Questions about the row below.
1) Give the first entry from the left.
2) Give the first entry from the right.
3) Give the second entry from the right.
4) Give the smallest entry.
5) Give the entry just left of the largest entry.
-0.85 -0.80 -5.08 +0.36 +6.47 +2.25 -6.58 -3.60 -1.24
1) -0.85
2) -1.24
3) -3.60
4) -6.58
5) +0.36

Questions about the grid below.
1) Read off the entry just left of -4.65.
2) Read off the entry just left of -5.45.
((-6.89, -0.30, -5.75, -3.35, -2.71, -1.55, -5.45, -1.88, -4.65), (-1.21, +0.23, +0.85, -1.12, +2.03, -2.32, -0.17, +1.80, -0.30))
1) -1.88
2) -1.55

M = array([-39,  27,  26, -44,  21,  27, -46, -42, -43,  22, -38])
The entry just left of -43?
Answer: -42
The entry just right of 22?
Answer: -38
The entry just left of the centre entry -> 21
The entry just left of the smallest entry?
Answer: 27

grid =
+2.03 +1.41 +2.03 +1.61 +1.75 +2.64 +3.08 +2.35 +2.11 +2.03 +2.96 +1.95 +1.45 +2.41 +2.02 +1.18
+1.79 +1.08 +1.30 +1.59 +1.58 +3.59 +2.84 +3.20 +2.33 +2.65 +4.41 +1.43 +1.27 +4.08 +1.95 +2.10
+2.12 +2.39 +0.98 +2.09 +2.73 +2.69 +1.33 +4.03 +2.43 +2.60 +1.86 +1.12 +2.09 +2.95 +3.42 +6.04
+1.81 +3.12 +2.61 +2.72 +1.83 +1.47 +1.21 +1.62 +2.45 +2.04 +1.24 +2.33 +2.88 +1.51 +1.42 +4.57
+1.91 +0.77 +1.89 +1.60 +0.77 +3.78 +2.48 +3.99 +2.19 +3.89 +3.64 +2.95 +1.36 +2.56 +0.87 +2.98
+2.32 +1.53 +2.52 +2.05 +1.50 +2.45 +1.20 +3.99 +3.03 +3.68 +2.25 +2.16 +1.68 +2.77 +1.45 +6.71
+2.61 +2.36 +0.45 +2.00 +3.98 +2.62 +2.01 +4.15 +2.39 +1.95 +2.33 +0.77 +2.72 +3.27 +5.39 +5.41
+2.33 +1.67 +1.59 +1.99 +2.00 +2.61 +2.28 +2.16 +1.60 +1.69 +2.66 +2.39 +2.18 +1.74 +1.87 +1.94
The top-right entry -> +1.18
The entry in the top-left corner -> +2.03
The smallest entry -> +0.45
The entry directly above +1.86 is +4.41
The entry just left of +6.71: +1.45
The entry in the bottom-right corner -> +1.94
The entry directly above the largest entry is +2.98
What is the 3rd largest entry?
Answer: +5.41
What is the 2nd largest entry?
Answer: +6.04
The entry in the bottom-left corner: +2.33
What is the entry just right of +1.58?
Answer: +3.59
What is the entry directly below +0.45?
Answer: +1.59
The first entry of the smallest entry's row is +2.61
What is the maximum?
Answer: +6.71
The entry directly below +3.42 -> +1.42
What is the entry directly above the smallest entry?
Answer: +2.52
The third entry, reading row by row -> +2.03
What is the entry just left of +0.98?
Answer: +2.39
The entry directly below +1.33: +1.21
The entry directly above +3.27 is +2.77
The entry directly below +4.15 is +2.16
The entry directly below +2.48 is +1.20
What is the 2nd entry on the main diagonal?
Answer: +1.08
What is the entry directly above +1.21?
Answer: +1.33
The entry directly above +1.67: +2.36
What is the second entry from the end, reading row by row?
Answer: +1.87
What is the entry just left of +2.77?
Answer: +1.68
What is the entry just right of +1.81?
Answer: +3.12
The 2nd entry, reading row by row: +1.41
The entry just left of +3.78 -> +0.77

x = [[-1.87, -3.14, -2.18, +0.32, -0.68, +0.90, +0.53, -3.70, -2.17, +1.52, +2.15, -1.42, +3.36, -1.67, -0.57], [-2.74, -2.12, +3.14, -0.23, -0.66, -5.12, -6.54, +2.77, +7.74, -4.63, +1.87, -3.33, -0.29, -4.29, -2.89], [+0.39, +2.05, +1.42, -0.44, +2.11, +3.94, +3.02, +1.58, -6.47, +5.20, -0.62, +5.02, -1.08, -0.45, +0.27], [-0.20, -4.49, +2.76, +3.00, -4.96, -0.86, -3.41, +0.77, +3.79, -5.38, -1.94, -4.34, +0.01, -1.82, +1.80], [-0.83, +1.13, +1.81, -0.32, +4.08, +0.32, +3.72, +4.44, -2.29, -0.52, +1.70, -1.41, -2.60, +3.43, -0.25], [+1.06, +0.38, +4.23, +1.98, -1.88, -1.66, -2.32, -1.41, +6.31, -2.58, +3.03, -2.60, -5.23, -1.32, -3.77]]
Find the entry just left of -5.23.
Answer: -2.60
The entry just right of +0.01: -1.82
The entry just left of -2.29: +4.44
The entry just right of +0.53 -> -3.70
Find the entry just right of +1.70.
Answer: -1.41
Find the entry just right of -1.88.
Answer: -1.66
Find the entry just left of -1.88.
Answer: +1.98
The entry just left of -0.32 -> +1.81
The entry just left of the largest entry is +2.77
The entry just right of -1.94 is -4.34
The entry just right of -1.42 is +3.36
Find the largest entry.
Answer: +7.74
The entry just right of -1.32: -3.77
Find the entry just right of the largest entry.
Answer: -4.63

A =
-0.48 +1.81 +0.52 -1.10 -0.69 +0.71 -2.64
+1.79 -1.00 -2.10 +1.39 -2.49 -1.75 -0.04
-2.74 -1.29 -1.81 -1.76 -2.94 -0.56 +0.49
-1.11 -0.56 +0.92 -2.01 +0.59 -1.49 -1.20
-0.13 +0.50 -0.94 +1.98 -1.57 -1.84 +1.40
+2.28 +0.68 -0.08 -0.79 +2.20 -2.44 -4.14
+2.29 +1.92 -0.43 +1.24 -0.78 -0.33 +1.59
-0.69 -0.27 -2.48 -1.86 -2.59 -0.20 +2.96
-4.39 -2.33 -2.16 -2.34 -4.09 +0.89 +0.21
+1.61 +0.21 -0.18 -0.55 +2.22 -3.26 -1.33
-0.70 +0.09 -0.71 -0.57 +0.34 +0.88 +0.46
+1.58 +1.00 -1.43 +0.78 +2.47 -1.59 -1.31
+0.23 -1.04 +0.78 -0.17 +3.28 +1.15 -0.82
+1.29 +0.16 +1.13 +1.91 +2.13 -1.56 +1.57
+1.28 +3.01 -0.55 -2.62 +1.27 +1.27 -0.96
+1.54 +0.66 +1.31 +2.57 +6.40 -0.21 -0.14
The bottom entry of the column that holds the smallest entry -> +1.54
Which number is the first entry in reading order? -0.48
Which number is the last entry, reading row by row? -0.14
The entry directly below +3.01: +0.66
The bottom entry of the column that holds the largest entry: +6.40
Which number is the entry just right of the smallest entry? -2.33
Which number is the 3rd entry in reading order? +0.52
The 1st entry on the diagonal from the top-right corner: -2.64
The third entry on the main diagonal is -1.81
The 3rd entry on the diagonal from the top-right corner is -2.94
Which number is the second entry from the end, reading row by row? -0.21
Which number is the second entry on the diagonal from the top-right corner? -1.75
The entry directly below -0.33 -> -0.20
Which number is the fifth-last entry, reading row by row? +1.31
Which number is the second largest entry? +3.28
The entry directly above -0.43: -0.08
The entry just left of the largest entry -> +2.57
The entry directly below -1.57 -> +2.20
The entry directly above the smallest entry -> -0.69
The largest entry in the first row: +1.81
The 3rd smallest entry is -4.09
Which number is the top entry of the column that holds the largest entry? -0.69
Which number is the entry just left of -2.64? +0.71
The first entry of the smallest entry's row is -4.39
Which number is the entry directly above +3.01? +0.16
The entry directly above +0.09: +0.21
Which number is the entry directly below -1.00? -1.29

[[ -94.767   94.891  -63.034   -5.928 -102.597   95.808    4.964 -153.595
   -12.714 -190.213  -13.894]
 [  31.827 -126.822  -51.554  110.811 -109.471 -107.294   -3.993  230.215
   -62.235  230.744  154.849]]
The entry just right of 4.964: -153.595
Report the smallest entry.
-190.213
Report the entry just left of the largest entry.
-62.235
Report the entry just left of the smallest entry.
-12.714
Report the entry just right of -51.554.
110.811
The entry just right of -3.993: 230.215
The 3rd largest entry: 154.849
Report the 1st entry in reading order.
-94.767
The second entry in reading order is 94.891
The 5th entry in reading order: -102.597
The maximum is 230.744
Report the entry just right of the smallest entry.
-13.894
The entry just left of -3.993 is -107.294
